name the system of each run
run 1, A (9 x 18)
[[ 21 -12  10   0 -24  25 -11  -2   9  34  -1   6  53   3  -1 -43   4   0]
 [  0 -23   0   2 -23   7 -22 -22  10  40  -1  28  10 -22   9  27 -26 -34]
 [ 29 -15 -23   2  14   2 -39  23  19   9 -25 -23   1 -33   3 -12  -6 -31]
 [ 14 -12   1 -33 -35  43 -10  16 -13  31 -36  -6  12   0 -15  -9  14  -1]
 [-22  11   7   0  -5  30 -28 -14 -14  14 -30   1 -16 -21  -7  37 -33 -26]
 [ 16  -4   0 -14  30  16   0  27  -5 -30 -49 -15 -12 -34   7   4   7 -20]
 [  9  -1   7 -34 -24  27  16  -5 -46  -7 -17 -36  -7   3 -13  24  21  12]
 [-55  19   3   5  -3   2  13  -3 -12 -23 -21 -22 -33   3  -8  30 -20 -17]
 [  5  14   2 -11  36  11  19  25   4 -50 -18 -12 -21   9  28   8   8  25]]
run 2, K (9 x 18)
[[ 15  14  16  19  21 -10  40  -2 -18 -32 -12  -9  22  19  -5 -42   8  -5]
 [-21 -36  18 -15 -40 -15  12 -15   2  -6  13  24  16  -7  41  28   0   6]
 [  0  17 -26  25  17 -31  -3 -10  13  -6  48 -47 -11  14 -13  -3   1   5]
 [  6 -14   6  -1 -18  -9  10  25  13  11 -13  44  15  37   7 -49   2  14]
 [ -8  14  17  16   6  17 -18 -42  10  14  46  15  28 -17  10  25 -13  11]
 [ 10 -12 -17  26  16 -41  22   6  15   6  -1   1  -2 -13 -24 -28   4 -50]
 [ 16 -28   1 -23 -40   2 -46   9  -5  28   6  12  22 -13   8 -10  12  22]
 [-31  33 -11  16   9  28   4 -13  20  35  22 -15  -9   3 -45   5  -4 -12]
 [ 30 -12  -3   5  15  -5 -27  23   6   5 -43  40  -7  -6  11 -17 -26 -26]]
run 3, P (9 x 18)
[[ 30 -32 -12  -9   5 -38  22  35  12 -18 -16  20  -8   4  19 -22  19  -6]
 [ -8  15   5 -16 -23  18 -14 -12 -16   5  38 -22   8  21  -4  10  17  54]
 [-40   8   0  36   5 -20  23  -7  30   2   3  24  -4  21   1 -15 -31 -28]
 [ 62 -11  -1  -9  26  -1 -29   6   7  -6   9  22   7  -7  36   6   1  22]
 [-13   0   7   9 -22  -7  27 -31 -12  17  39 -25  32  -7 -35 -13  26  -6]
 [-17 -25  -6   0 -33 -19 -28  12  13  19 -20  37 -14  16  21   5 -34 -13]
 [ 24  23 -11   8  34  28 -36  11  24  10  18 -29  16 -16  -8 -24   9  15]
 [  8  -5  20  -1 -17  12  44 -24 -23  25 -13  39  16  13 -25  -2   3 -24]
 [-10 -12   2   0 -10  -5 -58  -9  -8  -8  -7 -13   0 -39  24  30 -26 -11]]
run 4, G (9 x 18)
[[ -4  19   6  16   0   8   1  -8  -9   1  17 -43  36  -3 -33 -45  18   4]
 [-13 -17  14  -6 -20   3   5   4  13  27 -15  72  -5   8   8   7 -15  -8]
 [ 30  16 -12  20  32   1 -45 -19   0  -2  24 -40   9 -28   0   7 -12  -6]
 [ -4 -25   1 -13 -27  -9  31  24  -3  17 -29  19   7  -3 -28 -36  28 -24]
 [ -1   7   3 -10 -17  18 -48 -25 -18  19  12   3  -9  -3  11  47 -25  16]
 [-18  17 -10  15  32   8  15  21  20  -7 -20 -26  -7 -24 -32 -28  10 -32]
 [ 38 -23  11 -33 -22   6  -6   7 -34   3 -31  34  -7  11  19  18   0  13]
 [-39  16   4  13   6   4   6 -30  -7 -15  22 -50   4 -32 -15  26   1 -16]
 [  2 -15 -20 -14  -2 -17  10  46  16  -2 -38  23 -39  25   5 -11  -1  -6]]
run 5, P (9 x 18)
[[ -3 -20   0   9 -26  10 -10 -27  -7  14 -16 -28  23 -18  12  17 -31 -48]
 [ 11 -28 -13 -18 -13  21 -10  34  21   7 -39 -28  14 -20  13 -22   8 -22]
 [  0  13   5 -23 -20  64  13   0  -9  19 -24 -31   8  20 -10   5   0   5]
 [-24   8  17  11   6  30  14  -9   0 -21 -43 -11   6  -5  22   9 -35 -34]
 [ 30 -19  -3 -24  18  20  20  15   8 -27 -25 -28   0 -25  31  23  15 -12]
 [-12  -5   0 -19 -30  11  37  -4 -24 -19 -12 -56   2  24   2   6  13   3]
 [-45  -1   4  -4 -11  11  12  18  22 -30 -25  -9  -8  24  42   3 -22   7]
 [ 24  14  -8   1  38  25  29   6  29 -25  10 -26  -1  20  35   9   2  16]
 [  9 -10  19   3 -13 -10  52 -27 -18 -27  11 -10  27  29  27   2   3   2]]
run 6, K (9 x 18)
[[ -8  -3  23 -18 -17  33  12 -29 -18 -10  18 -32  33 -24  12  26  19  15]
 [-22  -6 -26  12 -10 -33  28   4   9  -4 -10 -24 -36  28  -4  11 -19 -35]
 [ 18  -2   0 -11   0   7 -37  26   8 -20  -4  -5  15  18  39 -27  -1  46]
 [-10  19  16   4   8  36  59 -30  12  10  23   5  17  19  -9  12   8  -2]
 [  8 -20  -1  24  -4 -48 -13 -13  -9 -18 -13   6   3   1  29   0 -39 -33]
 [ -2 -14  -7 -15  -5   2   0  18  26  -6  31 -34  27 -21   8 -20  42  25]
 [  7   3 -13   3 -27   2  22 -19   1  44  13  15 -13  55 -16   9 -17  -7]
 [-18  14  13  32  19  -1 -46   1  16 -15  -6   2  25 -12  18 -33 -33  -1]
 [ 28 -22  -4 -14  14  16  41   1  33  19  17  15  15 -26   2  11  35 -16]]
run 7, X (9 x 18)
[[  0  -1 -10   9   9 -11   9  42  14 -15 -34 -15   2  12  -8 -58   6 -13]
 [ 14  -8  15 -32 -21  31   4 -13  -8  14  20  26  12   8  20  31  17  41]
 [-24  26  -5  41  20 -19   5 -28  -1 -14  12 -34  -4   3 -12   2 -31 -32]
 [ 18 -36   0 -16  -7 -13   2  41  19  -5 -29  36   7  -2  26 -31  13   1]
 [ 18   9   0 -12  -9  20  -1 -35 -21  14  43 -35  12  -4 -13  32  18  20]
 [-42   9  -3  31  -7 -19   7   6  14   1 -20  10 -10  29 -10 -29 -37 -29]
 [ 36 -18   6 -19  15  14 -30  17  18  -7   5  18  21 -31  35   0  18  27]
 [  9  14  -5   8  -2  10  42 -35 -23  19  12 -27   1  12 -39  14   4 -29]
 [-31 -21   1   4 -31 -25 -37  20   7  -2 -25  23  -5   5  25 -12 -31  -6]]
run 8, X (9 x 18)
[[-51   3  14  -4   2  28  -1  19  17 -19 -42   6  -7 -17  20   8 -20 -12]
 [ 43  -4 -16 -21  34  14  12  11   7 -19  -8 -17 -27  -9  23  41  10   2]
 [ -9   2   4 -13 -25   5  24   2 -42 -23 -36 -42  -9  30  -7  -2  -3  -4]
 [-49  -4   4 -12 -11   1   6  15  27 -29   6  -2 -12   9  42  19  -3  29]
 [ 37  23 -11  10  44   2  22   1   6 -29  13 -27  -6  30  14  -5   1  17]
 [ -2 -13  28  -3 -29  -8  38 -12 -30 -23 -18  12  28  31  22 -18  -3   5]
 [-18 -16  -2  10  -6 -32   6 -18  25 -18  50 -18  12  -9  35  19   3  10]
 [ 31   3 -20  18   8 -23  17  11  16   7  16 -16  10  43  -6 -48   4   2]
 [ -1  -8  28  -1 -34  16  -7 -22  -6  17  16  26  50  14  17 -18  -4  23]]
run 9, M (9 x 18)
[[-12 -35   3  -6 -34 -16 -46  13  20  14   1  20  19 -18  30 -10  -8   4]
 [ 19   8 -23   0  15  21 -12   0  28  45  27 -14   0 -22 -38  -2  20 -11]
 [ -4   1   8  12 -26   0 -24  -1 -26  22 -38  14  11  17 -24 -36 -28 -23]
 [-20  -8  14  -7   6  31 -33  -1  17   0  -8   4  17 -62  15  20  -2 -10]
 [ 26  -4 -24  -9  12  -8   8  18 -16  11 -28 -16 -32 -16 -42   3  15 -36]
 [-30   3  14 -20 -36  20 -31  15 -31 -14 -36 -27   7   5   4 -11  -7  19]
 [-33  20   0  -7  29  43  25   6  27  -3 -10  -4 -22 -21  -8  33   4 -12]
 [ 29  15  -1   5  24 -15   0   8 -41 -35 -38 -11 -28  21  -3  -2 -16  -7]
 [-26  -7  29 -26 -15  16  25  -1 -15 -38  -3 -14  18 -14  25  13  27  27]]
run 10, M (9 x 18)
[[ -5 -21  17  -3 -10  31  27  -3  13  -1 -31 -10  40 -27  16 -12  -1 -38]
 [ 33 -23 -26 -17  -6  11 -11   4   5  13 -22 -28 -20  -3  23  37 -18 -30]
 [ -2   1  -6   0 -10  19  10  10   0 -12 -19 -70  22   5   0 -30   6 -11]
 [ -1  -5   3 -17 -11  50  26   5  18  11 -37   4  -1  23  28  18 -21 -12]
 [ 21  10  -6  17  27   7   5 -22  -4 -27  -5 -55   3  -4  22  19 -25 -24]
 [ 16 -29   4 -16 -12   4  48  18   4 -23 -34 -13  16  11  31 -16  12 -13]
 [ 15  -4 -16 -16 -15  24   7 -15   8   4  14 -43  -6  27  35  42 -12  10]
 [ -7   8  -9  25  11  -1  42  -1  28 -15   1 -37  15  31  11 -30 -12 -21]
 [ 44 -14   8  -8   1  25  10  -5  12  -4 -12  17  20  28  54   6 -20   9]]
run 11, A (9 x 18)
[[  9 -30   0 -18  -5   1  41 -14  22   0  26   2  10 -23  26  40  25  -8]
 [ 17   0 -33  19 -11 -29  -7  -9  -2   7  10 -54  -9  35  -4  -9 -23 -19]
 [-43  -7   9  -7 -26  19  -3  28  35  -1 -14   8  19  16  26 -33  -4  19]
 [ 34  14   3   6  25  40   2 -31  18  20  21  17   9   6  19  34 -20   0]
 [ 16 -19   9  24  -4 -23   5 -12 -12 -17 -19 -21  36 -16   8 -31 -14 -43]
 [ -7 -40 -14 -35 -41   3  -2  15  21  17   8 -11   0 -14  23  25  22   6]
 [  2  27 -27  18   9  24 -19  -3  18  28  -3 -35 -16  28 -17  -1 -34 -17]
 [ -3  -6  28  -4  -4  25  -4  17  -1 -19 -48  27  28   0  32 -29 -16   1]
 [ 22  -8   8 -16   4  30   6 -34  -6   8  19 -13  14 -37  12  53  10  -8]]
run 12, G (9 x 18)
[[ 33 -24   9  -2 -17 -49 -18  -7 -35 -12  15  18  17   0  10 -16  12  18]
 [-48   4  -1   9 -16 -21  -6 -12  13  20  50   4   2 -19 -30   3  20  11]
 [ 11  22 -14  15  19 -11 -36  22   9  21  -2  37 -26  27 -23 -26 -16  14]
 [ 18  14  34   5  18  14 -19 -13 -29  -8   2  23  35 -32 -17 -23  15  13]
 [ -4 -20   2  11  -2 -38   9 -19  -9  18   7  42 -10 -30 -23  20  -1 -40]
 [  5  -4 -20  -2 -10 -32 -65  18 -15   3   2 -24 -18 -18 -16  -8   2   8]
 [-19  15  10 -20  -4  27   4  18 -13  21  -6  20  -8 -15 -53  -9  37  16]
 [  1  23  13  12  19   2 -18 -18 -35  -4 -22  33 -27   0 -13  27 -33 -12]
 [  0  -9   7   0  26 -26 -11  17 -15 -40 -17 -12  -2 -56  -4  -5  21 -14]]

runs to name
run 13 (2 x 18)
[[  3 -24   4 -16 -39 -35  -8  22 -41 -10 -30   9  -5  16  -7 -28   9   7]
 [-44  15   6  -8  -2   9  -7  -3  17  -1  47  -8   0 -16  -8  19  27  41]]
  X
run 14 (2 x 18)
[[-16 -22 -26 -13 -23  -3 -22  16  17  32  -7 -22 -15 -34 -22  11  10 -31]
 [ 13  17 -10  -9  -4  27 -25  28 -15  19 -43 -10 -12  25 -28 -31  -8   2]]
  P
run 15 (2 x 18)
[[ -3  13  28   8 -10  30 -28  -4 -18   3 -33  30  25  16  11 -22 -34  10]
 [ -1   0   4   4  30  30   7 -16  28   7  10  -2  14 -56   1  29   5 -29]]
  P
run 16 (2 x 18)
[[-13   2  -5 -20   7  46   3  35  31 -12 -31 -34   3  -9  18  -7   8   4]
 [ 21  10  -2 -16   4  40  26 -11  -4   0 -14 -10 -19  34  23  42 -18   4]]
  X
run 17 (2 x 18)
[[ 10  30  24   1  35  51 -24  -3 -11  -7 -22  10  14 -27  -5  -2  -8   7]
 [  2 -14   7  -7   7  -2  37 -11 -14  -5 -29  21 -20 -24  -6  42  -4 -45]]
  X
run 18 (2 x 18)
[[  9  -3 -10  20 -15 -22  -6  -6  19   6  41 -24  31  32  14 -37  -1  19]
 [-13  -6   3  20 -16   3  18 -12  41  32  26  27  31  26   9 -25 -12  -3]]
  K
run 19 (2 x 18)
[[ 14  -2 -25   3  16  19 -19  23  30   3 -33 -28 -17  10  28   4 -33 -24]
 [ 35  -1   7 -19   3  54  11   4   0  -3 -25 -33  30   3  21  -8   6   3]]
  K
run 20 (2 x 18)
[[ 33   7  -5  11   5 -15  18 -35 -44  -9  -1 -33  -9  13 -12  23 -14 -26]
 [-46 -18   7  -9 -29 -14  -5  33   5 -30 -28 -18   8  -5  19 -30   6   7]]
  K
run 21 (2 x 18)
[[ 15  13  15 -12  28  45   3   9  22 -21   8  -3  23  -5  33   0  14  38]
 [ 19   4   6  15   6  -5  53 -35 -21  -7  -3  -2  -1  29   4  21 -21 -30]]
  X
run 22 (2 x 18)
[[  5   4   2   0   1 -16  66 -13  -7 -12  23   0  -1  38  -8  -3  23  10]
 [-10  -5  13  19 -19 -45 -21 -14 -15 -24  21  10  15  25  27 -16 -20  25]]
  X
run 23 (2 x 18)
[[  1  -2 -23  31   9  -9  16   2  45  18   9 -23  14  11  -4 -33 -13 -38]
 [ 49 -13   7  -6  -8  28 -24   0   1  20 -20  15  33  14  30 -20 -20   1]]
  M
run 24 (2 x 18)
[[-34  23  11  10  28   1 -33  12 -11 -32 -28   8 -27 -26  -1  13 -21  -2]
 [ 11   8  14 -22  30   5  16  20 -28 -31 -19   9 -17 -32 -21   7  40  13]]
  M
run 25 (2 x 18)
[[ 21 -21   6  22   6 -32  14 -19 -12  -2  -3  -1  27 -34 -12 -18   1 -50]
 [-13 -37 -14 -22 -48 -15 -27  13   8  25  13 -18   8 -23  -5  -1  22   1]]
  K
run 26 (2 x 18)
[[ 10  28 -16  -5  36  38   8   5  20 -14   6 -47 -19  11  11  24  -2  12]
 [ 10  10  16   9   4   5  51  -8 -24 -27 -30  -5   8  40   6 -17 -12 -11]]
  M
run 27 (2 x 18)
[[-21  -6  18 -24 -43   4  -2 -14 -50  -9 -14  -2 -11  14   4  33  -3  19]
 [-42  25  -6  15  37   3   8   4  22 -27   2 -23 -29 -23  -7  23  -5 -14]]
  A
run 28 (2 x 18)
[[-23 -27   6 -14 -11  -1  22 -13   4 -17  -4 -10  -4 -38  27  51   2 -24]
 [ 19  -3 -38  -9  13 -21   2  36  12 -13  -7 -44 -35  20  -1  -8  12  -1]]
  M
run 29 (2 x 18)
[[ 17 -15 -13  26 -12 -15  -5  -9  12  23 -18   7   7  23  11 -15 -44 -46]
 [ 28 -20   4  -4   0  19 -30   0  17   2   0 -22  47 -36  30 -14   4  -6]]
  M
run 30 (2 x 18)
[[ 42 -19 -31  -2   4 -40   2   8  -5  25  12   0 -21  -5 -32  -5  21 -23]
 [-24   2  -4  -6 -33 -11 -49  24 -10  18  -6   6  -3  10 -25 -35   4  24]]
  A
